In the data rows, 500 means zero.
Here are some points, each followed by its number:
558|540|735|402|663|428|449|606|465|542|469|525|372|408|461|442|551|413|426|489|447|472|581|516|453|624|489|464|322|518|511 0
529|519|554|519|532|508|550|529|407|530|565|516|431|442|511|461|508|505|504|493|582|522|503|473|440|501|537|389|455|498|375 1
419|584|395|472|424|412|465|380|530|389|510|533|661|495|555|559|413|581|555|415|601|524|472|535|560|582|647|583|509|629|661 2
527|610|404|371|502|491|578|297|639|254|465|359|389|456|360|535|585|551|480|313|576|793|445|514|185|808|723|411|431|697|237 3
498|560|352|536|487|511|398|497|564|409|592|434|497|393|506|473|602|516|455|472|402|421|478|502|378|473|440|574|540|461|523 4
585|443|377|520|458|597|585|571|429|582|474|399|494|574|475|514|474|437|462|540|462|507|491|484|555|432|383|556|745|400|375 5
505|420|522|478|373|605|639|564|421|536|303|440|519|595|537|514|599|487|447|537|652|594|460|467|473|475|539|558|688|557|432 6
607|433|462|542|462|588|505|433|651|440|401|529|498|694|481|577|512|463|470|450|446|462|446|425|551|518|426|527|554|382|520 7
468|507|999|211|701|462|390|600|479|917|589|693|683|108|461|683|340|210|589|684|242|276|674|730|768|657|151|723|382|353|788 8
582|456|492|629|519|470|272|575|572|463|690|481|403|201|512|483|523|466|317|465|448|348|380|437|371|497|525|367|432|283|515 9
588|555|524|425|628|447|583|497|441|548|375|514|480|596|496|527|475|476|505|468|534|563|588|501|631|664|560|513|431|559|492 10
562|517|318|695|506|541|352|589|459|476|653|426|427|274|521|395|517|475|378|479|501|378|348|415|344|388|499|383|491|283|422 11
302|706|436|362|522|441|519|772|368|548|481|425|586|059|522|303|504|443|363|629|572|389|552|528|456|531|571|557|324|613|548 12
410|339|474|424|580|487|299|434|750|423|474|413|539|587|429|499|569|484|434|574|263|402|479|608|458|546|467|619|502|586|658 13
545|539|320|649|527|505|419|563|549|489|655|466|403|355|431|371|510|515|404|488|408|434|463|437|425|375|405|445|480|348|458 14
563|523|395|589|538|513|499|321|602|423|497|636|716|576|598|637|533|611|619|459|496|377|444|564|642|601|469|588|497|448|568 15
470|638|464|433|475|466|570|411|579|517|443|520|572|470|430|555|364|433|564|442|521|558|536|482|621|642|488|520|429|515|487 16
563|409|574|520|665|372|233|679|461|540|834|473|317|224|524|461|372|419|279|492|380|376|505|464|445|606|682|318|382|450|512 17
559|790|672|359|524|493|431|774|420|551|496|604|522|053|412|355|528|314|290|508|547|227|456|490|500|611|384|559|261|300|510 18
452|000|645|636|460|621|529|395|541|651|480|416|518|610|576|641|460|541|558|701|556|630|383|521|502|385|569|267|701|480|395 19
626|600|258|618|515|446|529|337|541|478|443|544|605|552|543|631|323|573|584|390|591|485|439|413|755|615|554|429|429|397|572 20
514|332|416|682|511|399|526|460|416|595|573|452|378|656|572|570|296|529|527|459|538|689|541|373|583|386|673|326|623|598|601 21
488|497|667|573|713|460|422|735|352|581|616|552|327|419|553|323|636|486|429|629|420|369|624|510|426|378|452|479|346|492|522 22
413|525|287|530|196|490|531|262|657|429|634|416|572|408|447|692|359|627|606|400|475|762|468|500|430|479|542|497|731|532|507 23
705|316|477|543|425|587|553|665|423|473|226|379|515|502|585|540|631|484|201|505|733|579|399|466|543|672|684|582|831|465|445 24
446|351|487|703|403|544|644|390|444|705|743|500|392|538|447|578|177|468|738|563|459|657|502|401|554|207|336|189|604|377|310 25
718|441|691|541|533|492|437|325|518|524|468|687|784|470|715|821|478|542|611|395|555|325|432|529|778|716|457|574|487|311|712 26
471|645|509|420|356|498|614|456|550|493|440|517|473|471|392|525|383|437|542|396|562|625|503|431|479|514|459|479|478|507|466 27
365|595|284|461|506|430|556|439|534|507|479|383|459|503|400|473|365|509|573|508|453|677|578|501|501|489|574|477|484|639|486 28
524|524|614|428|490|448|532|507|419|550|498|577|529|556|552|575|431|481|540|454|529|529|571|516|614|551|533|552|536|542|566 29
610|573|586|555|572|534|493|528|489|449|533|601|431|491|515|455|658|513|504|468|515|412|478|502|415|493|375|521|392|408|449 30
373|583|248|564|533|525|236|999|338|553|558|388|482|369|538|124|664|436|124|758|316|036|533|476|497|161|397|796|631|440|720 31
391|515|729|456|492|417|547|444|416|656|471|611|534|455|566|552|358|470|630|523|628|572|566|472|618|480|588|368|306|592|609 32
979|254|999|334|492|303|543|563|408|892|423|638|311|497|466|862|016|230|377|334|541|619|635|337|999|903|512|187|602|181|471 33
608|428|611|322|509|557|482|533|386|467|571|521|696|338|597|623|543|492|432|485|604|420|410|654|522|775|624|587|637|477|373 34
541|531|617|437|582|505|521|520|444|495|593|543|444|485|473|456|538|477|515|486|478|478|535|543|443|553|473|471|431|520|387 35
513|582|453|421|516|460|575|448|478|531|479|499|570|457|458|550|370|478|556|453|523|555|526|513|622|589|507|488|445|497|479 36
522|416|560|489|515|606|561|536|421|577|370|530|557|504|577|453|585|496|487|606|664|416|419|485|548|500|517|432|433|433|386 37
561|567|415|435|437|569|526|509|664|487|232|486|503|505|330|429|455|381|386|451|539|483|378|434|561|624|445|503|371|408|431 38
471|564|364|509|601|659|622|513|540|548|424|449|488|660|301|307|584|457|606|625|345|417|516|572|495|344|171|594|495|412|345 39
829|227|675|272|422|672|650|676|565|532|210|409|232|931|353|417|615|222|192|392|515|516|433|328|489|631|377|530|771|422|231 40
676|310|475|551|363|655|492|374|791|404|276|436|508|826|490|565|680|448|378|423|449|435|390|347|561|530|303|591|612|325|513 41
546|435|521|453|390|651|609|587|387|507|372|511|628|507|519|464|567|468|426|585|683|417|364|529|550|503|499|524|623|413|329 42
495|725|303|424|699|536|465|592|433|515|642|441|620|258|419|385|602|470|516|594|268|260|580|706|477|526|248|723|484|408|431 43
471|666|546|400|053|415|747|130|395|750|849|411|566|544|551|999|000|473|961|000|427|999|703|387|465|478|486|541|999|577|487 44
630|356|546|528|749|576|601|317|461|493|490|643|636|870|580|558|571|627|724|580|503|383|510|629|742|606|432|469|394|512|357 45
465|553|402|351|731|450|421|561|617|550|709|365|335|502|238|414|456|313|465|587|031|492|732|650|458|442|199|670|481|473|446 46
431|561|556|490|364|475|536|415|489|446|562|581|548|550|571|566|468|573|598|404|607|553|496|466|468|485|584|492|517|605|565 47
712|380|804|371|568|404|492|467|473|700|450|546|428|525|476|748|270|355|492|391|460|596|577|479|735|742|504|390|522|358|485 48
247|040|090|624|677|641|357|157|828|399|592|095|556|539|400|498|663|686|625|808|210|647|398|733|172|425|569|379|665|708|304 49
688|364|745|407|542|440|520|482|502|686|446|551|440|505|458|704|272|330|463|422|486|577|528|453|726|686|482|385|505|356|488 50
522|504|555|589|458|498|529|411|532|408|488|540|408|610|552|514|603|587|531|404|620|592|475|405|378|492|587|402|445|567|480 51
593|505|323|439|389|642|595|408|675|375|308|361|503|518|300|489|512|427|421|439|554|575|322|469|420|615|434|461|546|368|244 52
485|677|357|379|579|428|698|159|540|609|543|521|697|455|392|735|100|489|884|417|502|677|586|569|791|727|469|367|352|516|398 53
348|661|492|406|518|445|538|692|319|573|420|496|586|206|516|412|471|477|479|663|559|436|570|562|564|456|546|518|331|540|567 54
459|448|507|433|493|570|502|556|457|529|592|429|505|458|457|454|542|463|482|567|432|477|502|575|402|458|443|544|628|524|381 55
440|425|510|482|487|546|490|446|576|479|440|476|558|473|479|496|541|515|509|566|519|498|434|544|458|510|511|477|470|509|478 56
492|436|542|523|520|564|548|526|464|544|409|516|549|486|519|459|541|505|493|601|604|444|437|504|544|482|511|433|439|465|443 57
574|537|387|630|506|511|395|601|487|439|626|460|381|367|524|448|512|464|370|473|496|410|454|401|406|441|491|443|478|346|461 58
547|303|279|613|654|491|393|532|458|542|759|332|323|586|457|443|390|522|443|569|309|517|535|514|484|406|556|350|632|478|316 59
267|501|509|549|259|506|602|388|567|540|481|530|475|692|448|456|356|548|720|492|523|623|482|422|460|228|466|352|528|607|455 60
338|513|576|473|363|500|500|383|575|442|440|616|665|528|543|513|483|576|610|527|620|464|433|530|540|442|545|494|393|562|636 61
485|446|446|612|459|548|567|444|475|557|651|498|476|462|483|532|372|523|597|532|504|577|481|467|497|395|456|370|571|445|420 62
276|498|580|551|324|527|512|417|673|329|471|485|401|522|506|403|809|620|546|457|478|711|487|492|072|345|518|556|468|758|511 63
558|619|253|622|484|530|360|587|487|439|648|391|402|341|466|369|551|463|340|515|415|410|489|427|428|424|486|499|503|361|459 64
598|366|656|544|506|491|445|358|642|481|471|589|531|561|539|655|470|502|542|437|487|496|444|480|568|590|482|426|433|411|586 65
272|681|516|366|493|399|447|682|419|535|522|495|525|119|441|318|447|417|392|704|545|414|604|578|508|436|535|533|291|590|656 66
419|446|727|371|347|518|513|424|612|466|457|572|548|517|461|556|481|474|520|467|571|545|444|514|425|549|524|471|461|576|536 67
589|604|394|491|600|457|442|557|459|426|578|480|423|456|493|427|534|503|400|427|490|438|510|481|465|604|578|493|432|503|443 68
423|481|492|450|544|463|425|561|449|553|631|467|514|431|503|484|458|482|504|564|382|461|575|587|505|457|487|557|563|539|537 69
601|600|593|461|635|422|526|522|458|516|356|551|482|606|506|536|505|452|478|411|586|532|527|493|572|673|563|557|404|524|535 70
528|313|680|532|459|470|430|551|481|588|359|544|547|444|626|599|480|471|396|549|621|474|443|450|620|548|640|444|503|453|665 71
333|501|747|522|340|483|519|469|566|516|422|614|472|492|494|493|511|549|562|515|612|594|499|431|406|363|543|433|426|566|654 72
588|577|626|626|261|416|596|578|336|650|405|669|539|573|637|705|283|483|519|410|658|535|567|312|802|355|489|541|686|363|775 73
528|359|419|606|745|493|651|536|375|611|477|427|369|725|439|378|482|553|569|624|409|549|628|479|612|370|502|298|406|594|369 74
634|672|418|676|208|540|707|452|333|444|523|618|471|710|634|620|494|591|632|268|693|666|504|313|516|340|457|558|775|415|464 75
465|546|483|504|355|507|547|535|467|439|555|498|405|573|472|445|455|498|480|415|564|584|494|421|406|417|558|464|563|572|460 76
408|549|484|402|216|450|574|541|500|519|389|491|500|640|479|542|319|448|453|409|581|637|514|411|578|435|598|578|668|627|649 77
530|430|461|556|612|543|570|539|433|536|423|510|379|672|525|408|542|513|566|595|469|559|558|508|532|476|503|461|487|561|387 78
517|474|384|593|468|554|504|452|549|447|469|490|546|532|505|493|516|542|510|517|530|466|411|476|508|461|483|466|501|432|468 79
582|444|424|482|644|485|435|592|520|496|527|422|342|689|459|494|532|486|418|530|297|445|610|504|495|491|439|605|636|539|562 80
484|612|490|451|481|500|592|587|413|515|486|528|459|512|443|402|414|453|492|499|571|505|521|460|540|476|514|457|420|528|424 81
401|689|444|292|264|520|628|417|516|491|544|417|591|350|371|620|418|431|609|384|439|709|548|588|388|544|393|689|754|561|417 82
592|318|422|459|560|590|552|413|591|448|381|433|528|699|416|515|466|472|482|555|523|503|387|543|607|627|537|410|488|457|302 83
384|573|391|505|447|394|417|341|551|425|518|565|661|529|571|601|383|628|625|435|556|496|446|549|576|547|670|536|454|629|688 84
534|625|502|717|803|436|375|743|235|479|582|583|410|485|627|248|735|600|464|670|486|236|625|562|518|370|483|544|303|454|543 85
423|605|124|638|583|560|530|389|666|229|615|413|288|999|366|232|692|677|621|456|285|530|583|478|265|265|373|550|478|711|342 86
524|539|671|521|431|426|493|430|563|378|400|648|460|780|540|502|610|562|532|380|536|543|571|452|540|481|507|597|464|575|678 87
457|526|406|612|367|486|516|359|523|447|613|523|554|445|557|592|421|602|607|422|580|574|439|449|456|433|556|409|541|485|505 88
571|564|363|743|485|554|346|677|518|450|649|390|297|308|428|261|574|432|250|499|418|331|408|313|323|313|414|362|429|235|398 89
532|464|429|419|502|547|492|498|525|507|382|425|576|537|441|501|478|450|426|529|530|478|435|532|581|585|529|551|530|463|453 90
597|778|166|565|611|632|538|660|404|360|579|414|520|382|403|169|798|594|385|513|460|277|435|524|380|397|299|600|333|282|183 91
730|385|366|568|359|644|511|408|807|464|139|422|430|792|408|524|659|392|335|444|483|479|330|364|562|551|271|610|645|333|464 92
429|264|926|235|400|613|529|515|572|653|174|644|813|345|459|556|389|336|454|718|742|297|283|618|754|671|542|412|313|375|514 93
445|639|558|475|248|427|623|590|341|536|533|675|609|490|666|554|394|557|505|353|746|533|534|382|620|414|620|593|659|596|669 94
544|473|417|501|516|489|437|459|596|473|447|456|543|484|485|555|468|484|449|478|467|470|450|499|551|587|519|511|501|453|552 95
512|310|606|637|553|611|266|441|643|193|743|494|367|656|558|349|922|645|426|496|345|361|406|551|078|351|450|486|436|481|430 96
575|448|495|444|503|542|481|405|643|443|377|486|602|528|456|591|539|464|488|489|449|468|426|566|556|632|419|585|527|410|508 97
409|517|179|666|810|347|305|586|472|506|698|338|279|386|465|294|488|561|446|616|266|474|636|534|417|389|594|407|345|564|523 98
518|568|560|506|452|492|510|409|548|445|510|570|537|458|521|551|503|532|547|414|577|500|453|468|472|557|516|455|409|476|514 99
546|330|230|591|503|608|527|351|658|457|458|348|549|613|397|565|430|510|529|544|417|555|375|514|537|501|434|436|627|400|337 100
503|367|652|598|666|383|334|563|371|655|788|514|394|407|647|600|466|543|481|549|328|511|669|527|510|463|615|453|527|561|640 101
479|546|356|501|597|655|649|595|445|586|501|478|474|642|344|352|533|414|588|672|323|392|546|575|521|275|151|587|520|418|303 102
606|697|459|395|658|489|445|893|102|508|525|448|552|210|678|369|821|493|268|569|504|332|640|650|433|614|561|873|677|507|505 103
661|166|426|415|270|736|629|347|560|489|469|279|694|578|474|828|530|424|507|467|395|689|356|657|440|618|331|723|999|389|243 104
611|407|660|434|507|569|493|447|638|352|315|592|540|761|502|505|680|516|447|461|516|432|416|530|494|621|467|596|450|512|531 105
798|422|381|371|476|649|661|382|525|516|370|388|609|354|367|698|327|383|439|403|635|583|287|519|605|886|526|400|643|266|057 106
425|419|415|537|580|554|498|516|585|496|325|451|549|553|435|385|536|519|449|688|514|411|434|508|567|457|502|455|340|507|539 107
546|315|787|534|443|475|427|532|474|640|298|623|587|426|643|618|455|472|436|545|640|462|404|447|650|565|661|416|472|438|720 108
384|540|798|263|618|448|375|533|583|720|506|608|653|203|419|581|370|299|578|635|288|334|595|682|655|617|299|634|340|419|694 109
653|313|776|596|467|398|391|602|392|598|275|573|507|450|692|674|449|455|315|556|698|405|445|395|735|561|682|378|436|355|761 110
477|531|184|537|539|497|593|436|501|460|343|348|522|669|497|498|509|579|532|512|517|636|533|501|552|534|608|553|586|647|478 111
569|476|706|394|448|453|534|431|343|433|862|493|422|526|534|586|575|534|601|289|447|695|588|630|252|563|522|524|764|643|231 112
382|661|264|368|705|549|542|831|346|408|540|162|219|315|328|108|931|408|306|772|200|473|736|630|083|353|334|698|631|648|214 113
New points follow, each followed by the numbers of its two nearest points above by angle, nearest first.
215|567|654|526|333|500|505|358|752|158|413|468|321|612|434|348|948|655|577|446|423|760|555|509|000|307|517|545|360|774|521 63 96
586|561|571|564|344|430|571|546|384|625|394|598|494|569|593|627|339|426|498|391|678|536|514|342|709|419|478|507|579|403|651 73 94
559|416|320|478|433|622|552|447|509|597|392|438|751|249|445|595|310|419|475|633|642|405|264|549|727|609|494|374|530|213|318 106 90
328|435|390|592|304|516|709|323|527|527|570|502|464|745|478|541|346|629|755|523|549|691|518|414|492|197|472|294|558|653|420 60 25
357|552|514|521|396|542|507|428|593|335|498|480|462|546|485|432|683|596|565|494|502|596|502|513|244|401|501|535|485|599|487 63 96
515|390|353|560|556|449|373|528|594|476|334|396|488|473|512|490|484|501|328|554|521|482|425|446|567|570|676|449|448|475|606 95 107
503|376|507|538|501|513|509|468|472|519|498|482|535|571|571|578|519|545|535|531|497|556|512|534|521|487|533|525|630|535|520 19 104
409|508|355|536|335|467|543|317|575|494|625|424|529|517|462|639|367|588|668|412|436|680|508|505|443|422|502|469|706|573|471 23 44
228|188|098|808|677|714|484|463|810|468|000|257|725|506|322|163|660|687|439|999|523|211|212|524|606|256|474|241|146|425|518 107 56
525|563|452|497|609|460|510|278|629|479|388|622|774|597|597|680|533|602|716|443|433|354|515|592|734|642|378|636|368|435|638 15 26
483|511|508|453|399|457|511|520|485|510|474|504|497|521|493|573|397|467|465|437|558|599|491|472|520|499|572|549|571|567|589 77 94
229|484|914|452|186|511|573|466|615|540|329|736|433|527|554|468|503|434|607|530|678|618|524|376|381|329|537|406|339|632|673 72 67
267|634|969|354|475|304|666|480|357|877|353|753|546|276|535|679|121|458|732|544|827|645|623|447|749|568|697|229|127|662|667 32 29
513|558|491|483|347|463|571|361|495|513|616|498|509|509|521|687|374|517|622|339|508|690|546|460|476|512|505|513|696|542|505 44 23
524|583|381|404|567|588|731|322|499|397|348|552|595|869|413|453|529|581|713|521|553|558|507|615|639|591|428|549|417|603|261 45 83
632|645|583|698|237|349|703|615|288|739|387|700|552|634|653|655|205|495|564|248|735|589|550|205|893|308|449|482|722|399|733 73 94
548|459|489|398|476|591|545|540|528|479|318|478|561|577|393|499|470|416|392|571|530|473|423|535|579|594|501|585|558|473|495 90 38
370|462|454|538|385|521|583|407|514|544|518|521|511|634|494|485|390|525|623|526|551|545|512|421|545|319|509|397|500|560|531 60 25
539|785|309|405|788|509|467|586|323|548|725|478|579|223|492|349|643|501|603|624|295|265|682|758|551|601|263|740|492|425|334 43 103
430|485|167|587|878|435|401|777|319|656|690|327|266|268|477|136|490|456|399|755|261|459|626|614|480|476|564|451|448|628|320 98 113
462|378|288|474|601|394|352|416|665|489|419|377|573|373|481|563|371|513|389|545|448|528|451|517|626|680|735|431|400|525|647 95 84
550|647|347|583|512|535|291|505|612|378|674|405|455|428|471|452|707|489|390|443|223|299|520|496|305|469|344|673|583|444|574 4 64
558|595|599|595|291|369|615|587|355|624|371|625|533|609|629|664|234|414|512|348|639|516|600|264|830|383|498|472|624|372|744 73 94
470|441|263|670|409|626|522|405|603|402|452|434|636|546|497|489|517|560|520|522|547|461|297|478|467|429|476|456|539|435|394 79 100
382|521|721|390|493|508|486|510|526|492|515|531|492|433|486|473|664|495|529|531|452|516|561|586|312|475|435|601|472|619|560 63 67
569|436|416|494|612|514|496|569|518|514|480|441|391|749|433|437|527|464|431|514|329|504|589|498|564|465|422|598|575|520|502 80 46
475|294|591|639|636|523|286|458|607|299|761|495|333|551|580|397|745|521|498|493|381|402|457|541|124|365|428|441|462|473|457 96 4
591|597|469|596|285|524|635|494|415|415|482|612|511|664|596|528|553|559|560|311|620|592|461|395|488|384|453|587|674|489|507 75 94
487|600|527|495|353|463|541|571|348|474|562|575|545|477|656|549|455|526|478|444|686|499|553|438|574|472|581|587|625|530|612 94 73
192|490|999|383|121|482|597|466|591|622|371|718|428|469|484|510|544|472|556|448|742|720|540|314|268|202|523|418|388|630|803 72 67
755|636|614|667|731|538|418|486|488|312|657|704|292|650|540|379|826|510|569|332|315|362|556|521|315|477|264|533|280|277|351 30 96
303|582|528|494|382|536|432|368|730|309|503|456|393|576|392|396|800|618|556|467|428|657|478|558|064|378|452|615|472|718|509 63 96
274|485|895|465|257|431|600|519|566|568|286|659|437|541|458|420|455|483|577|463|644|711|529|350|427|264|521|391|307|597|757 72 32
543|418|467|479|549|485|543|400|507|461|488|438|484|517|512|593|494|540|521|448|536|665|502|528|462|658|654|437|549|584|406 3 106
544|571|882|335|678|383|378|653|515|586|479|590|299|379|443|355|631|418|385|493|376|461|646|513|441|628|497|457|159|498|524 0 22
498|639|345|482|130|504|474|444|654|206|435|415|387|637|484|495|592|551|329|184|646|666|378|289|190|517|702|570|688|640|548 76 51
548|471|705|519|456|413|498|460|582|403|402|629|355|803|528|549|533|474|500|378|508|576|571|420|502|481|490|545|474|578|680 87 105
515|544|172|511|669|566|487|050|731|415|424|601|985|709|587|644|596|759|898|505|383|349|446|737|816|618|298|760|464|383|600 15 45
466|528|460|374|647|487|435|576|626|546|588|366|373|461|272|421|485|352|471|566|109|498|645|624|412|474|235|650|550|503|469 46 80
760|547|560|282|870|475|620|549|372|719|215|531|450|698|556|537|426|478|439|480|580|625|697|489|938|999|768|608|360|788|559 10 70
484|746|263|495|657|499|413|620|534|492|526|489|604|333|446|320|648|542|493|570|247|211|550|641|533|507|269|733|422|400|493 43 91
475|590|222|639|513|497|241|501|680|358|691|378|492|307|496|445|654|555|418|449|228|320|473|517|266|389|380|647|555|392|655 4 64
433|545|705|409|498|428|624|484|388|652|416|581|530|447|538|563|342|418|597|512|630|577|583|460|642|545|561|390|330|574|559 32 29
503|565|528|590|645|474|445|632|383|490|549|570|459|465|586|368|645|549|473|577|478|362|571|523|488|417|484|547|382|497|566 85 22
528|354|341|563|550|537|420|526|463|518|698|345|390|497|467|440|433|474|439|559|400|518|487|510|448|437|532|386|616|465|329 59 14
845|446|398|532|484|710|701|584|408|489|400|431|462|697|419|540|593|404|412|446|475|487|425|485|561|575|234|610|806|231|134 5 40
495|670|610|457|242|398|602|612|268|457|520|697|643|470|702|551|433|554|483|350|780|527|528|431|632|488|663|618|615|617|686 94 73
481|419|419|486|596|421|375|459|649|463|383|435|525|442|475|508|446|514|434|516|458|504|439|527|546|648|637|450|365|532|586 95 13
511|496|643|513|511|528|266|598|500|485|842|503|495|048|532|487|622|451|403|534|351|302|458|591|262|470|353|510|517|304|460 9 11
485|301|400|700|469|372|480|449|460|643|523|388|349|660|617|660|253|548|505|468|536|734|577|320|623|401|740|306|665|602|635 21 19
593|610|603|580|286|443|611|589|364|616|436|643|539|604|622|619|320|473|493|336|632|500|595|247|800|404|496|514|648|328|724 73 94
544|457|217|738|430|626|500|405|586|377|424|466|619|535|515|514|471|594|498|556|599|430|293|420|559|472|549|398|518|335|455 79 100
454|512|484|452|374|504|555|512|489|497|442|507|486|630|460|499|382|487|519|469|530|600|511|459|533|430|541|527|590|561|571 77 60
513|246|469|612|532|518|355|450|586|494|578|455|513|558|568|542|469|549|446|558|473|414|388|484|521|468|583|375|531|451|532 19 59
867|593|303|056|509|579|363|145|999|044|000|298|809|492|170|807|713|315|227|154|226|501|236|698|460|999|361|989|545|341|573 97 95
557|492|813|391|640|408|430|610|527|522|486|566|331|358|409|412|558|433|352|517|456|464|576|496|432|629|528|396|279|502|532 0 35
547|357|482|450|461|548|475|473|532|489|485|389|504|588|495|603|459|478|442|491|461|559|465|510|498|588|574|525|693|507|468 104 24
597|434|426|479|592|489|463|570|488|489|548|430|412|720|457|455|534|491|411|490|335|475|585|521|562|490|447|616|636|520|488 80 46
580|259|309|583|677|500|442|517|465|505|728|311|339|533|456|449|404|522|427|588|368|561|498|504|485|470|570|318|597|508|342 59 98
508|171|408|733|490|372|477|392|524|657|575|337|267|692|739|829|227|553|530|484|548|854|634|243|600|513|844|268|762|737|726 21 19
493|569|628|287|419|537|552|524|504|561|462|488|585|341|410|559|481|382|487|476|491|513|502|577|468|607|396|619|585|488|464 82 109
300|449|802|485|320|505|541|433|552|532|428|587|502|548|505|508|503|484|607|515|561|638|523|460|404|353|501|462|448|602|635 72 67
472|794|371|358|668|607|353|720|408|570|693|510|641|176|450|366|676|549|535|690|149|169|621|775|466|483|242|830|532|323|457 43 103
470|480|442|524|543|475|457|624|363|561|662|471|452|534|538|438|472|502|490|563|392|453|601|541|525|362|477|561|626|521|508 69 31
589|593|603|586|278|442|626|575|317|705|401|656|544|562|639|675|226|435|552|372|685|535|558|282|836|398|485|498|625|375|734 73 94
723|246|603|312|434|717|577|638|558|459|288|362|396|912|386|466|636|284|185|472|431|534|477|433|522|624|458|659|781|454|287 40 92
603|398|560|423|461|566|522|552|531|497|395|445|443|626|446|503|538|411|376|476|499|515|457|467|491|568|487|536|616|481|426 40 92
462|569|364|482|472|507|396|508|583|438|545|421|490|393|446|487|566|522|447|511|404|426|493|524|377|439|419|593|563|448|578 4 64
598|531|528|442|643|463|626|526|464|588|361|574|482|596|522|530|473|485|532|440|513|552|586|479|639|643|537|524|425|534|501 10 70
587|600|418|409|447|552|535|480|714|413|197|458|497|499|296|445|473|360|337|449|534|470|360|419|552|652|430|489|321|375|456 38 52
489|630|503|705|709|454|348|712|309|480|595|611|467|452|699|344|753|611|450|628|471|238|609|548|472|380|514|651|414|535|698 85 22
562|553|356|537|597|499|487|259|606|425|433|581|773|586|573|667|531|618|679|479|453|367|456|625|713|662|415|624|432|436|607 15 26
490|236|764|672|872|226|137|627|267|738|999|517|295|264|794|636|461|572|526|611|196|468|801|598|497|410|653|399|535|547|754 101 17
501|447|737|564|576|480|521|723|301|664|415|605|405|498|606|394|599|477|444|646|585|442|592|460|566|352|478|481|433|466|566 22 85
477|209|831|646|903|263|171|588|263|772|989|542|371|376|797|654|482|618|620|575|221|479|749|654|481|433|585|459|560|541|710 101 69
459|314|258|490|718|344|226|345|813|446|298|327|603|332|465|584|340|518|343|569|436|489|379|552|646|825|821|384|235|560|723 95 13
616|784|246|531|587|594|529|627|407|376|524|450|458|387|419|287|757|560|430|504|486|321|456|539|359|480|327|598|437|371|258 91 43
456|501|355|554|648|479|498|579|436|544|594|431|426|489|483|422|471|530|513|596|426|488|570|530|496|421|487|477|482|528|448 98 59
440|580|414|448|428|447|587|484|445|533|462|496|523|667|489|528|358|508|596|460|487|617|615|486|640|442|525|578|604|605|573 77 44
468|417|385|357|526|655|495|585|437|502|675|264|472|460|400|371|605|382|401|609|347|480|529|606|301|443|378|627|751|565|315 55 113
540|564|571|530|455|556|641|441|389|387|467|579|527|575|601|518|688|626|585|429|688|586|485|514|391|534|563|518|531|578|385 51 47
601|358|465|504|439|582|530|589|476|437|291|428|545|518|576|534|654|515|331|490|598|511|365|492|438|611|653|535|640|483|394 24 6
434|534|553|440|306|475|548|532|527|494|409|510|507|608|463|531|373|469|449|428|569|589|512|407|542|467|565|565|607|605|678 77 94
265|509|595|479|339|507|396|316|784|197|499|474|370|569|443|374|923|659|584|412|423|649|477|568|000|308|448|629|508|777|637 63 96
569|561|685|555|406|434|509|464|603|375|393|685|420|837|549|545|607|562|460|309|557|536|545|362|510|481|538|547|401|562|671 87 105
627|585|579|587|542|529|455|517|514|403|556|577|399|524|514|459|674|480|459|434|413|426|518|471|391|535|405|523|419|430|447 30 96
505|348|589|635|568|567|293|467|631|287|717|523|383|571|542|388|813|614|452|523|363|362|418|552|175|384|451|466|448|483|446 96 30
576|389|266|574|552|522|410|556|529|441|533|359|441|562|474|440|465|497|350|530|438|458|429|464|515|520|591|457|582|464|417 59 64
551|703|573|373|256|491|663|426|565|544|357|519|487|447|353|619|289|346|514|300|637|662|458|361|549|615|455|444|488|442|448 27 16
343|506|375|593|376|548|613|425|497|478|517|513|459|697|482|451|377|584|665|524|593|575|473|413|458|267|512|362|524|581|455 60 76
639|649|362|322|448|628|642|485|806|455|042|516|524|440|138|433|351|277|343|477|535|485|278|427|629|724|358|489|226|300|459 38 52
458|664|524|493|262|467|588|577|280|482|522|638|629|480|677|555|422|561|534|397|735|515|516|431|592|444|641|595|637|571|631 94 47
605|530|654|668|428|453|536|494|414|440|471|729|455|852|695|532|527|612|569|358|641|484|559|348|630|380|548|489|460|526|690 87 73
506|678|441|698|887|441|436|857|210|484|557|648|414|515|640|181|703|601|468|670|385|233|688|550|551|332|482|629|265|528|678 85 22
618|399|416|460|467|511|528|551|510|512|287|430|536|622|460|467|413|392|333|528|547|484|452|460|732|630|570|503|596|430|450 90 24
697|358|397|223|407|557|538|543|656|500|144|410|585|504|391|540|489|357|255|474|507|444|339|515|657|794|498|603|668|440|427 90 97
510|272|376|574|650|493|451|281|629|385|494|408|543|625|558|605|585|649|583|518|448|618|459|600|446|637|637|452|516|592|466 49 100
367|552|468|577|432|529|544|385|470|447|569|609|653|549|601|494|525|650|685|542|609|443|463|535|511|380|513|476|432|563|534 61 47
352|237|532|468|517|611|453|339|709|444|318|433|674|450|481|500|623|534|546|655|534|486|299|619|367|542|556|424|413|553|495 56 49
468|384|745|411|489|544|476|541|622|604|223|537|514|558|434|523|533|371|410|620|527|462|455|515|563|545|473|536|393|504|615 93 108
513|304|315|487|698|377|259|332|745|364|386|320|589|348|440|540|369|460|357|510|457|487|365|530|580|775|753|355|281|479|686 95 13
642|308|654|414|418|565|536|579|512|450|352|421|411|713|418|525|537|367|300|454|555|524|419|469|472|593|514|509|685|486|356 40 24
655|375|959|292|544|500|616|188|256|366|999|564|251|662|589|720|693|652|853|160|343|889|734|753|000|659|536|405|833|762|000 112 35
524|526|453|543|666|450|516|416|490|440|468|550|532|608|559|512|562|607|603|507|496|512|559|555|572|581|552|505|367|574|522 45 10
531|529|518|390|578|485|556|490|471|539|377|477|466|628|463|481|473|443|525|507|522|556|567|524|588|617|511|543|472|582|474 10 70
318|363|265|613|638|558|541|528|660|527|226|454|585|559|379|306|498|522|453|824|542|397|369|549|642|366|509|386|200|502|469 107 57
491|678|343|355|621|534|462|558|430|471|650|441|615|284|440|406|549|413|506|546|315|350|548|668|474|543|327|701|484|437|442 43 46
317|454|388|576|329|531|572|381|548|508|524|466|482|678|469|488|360|580|660|528|568|610|466|415|466|268|528|361|543|591|485 60 25
441|575|480|396|604|550|524|668|443|506|507|396|389|429|376|301|672|429|426|603|366|492|594|602|318|454|385|618|513|558|354 113 55
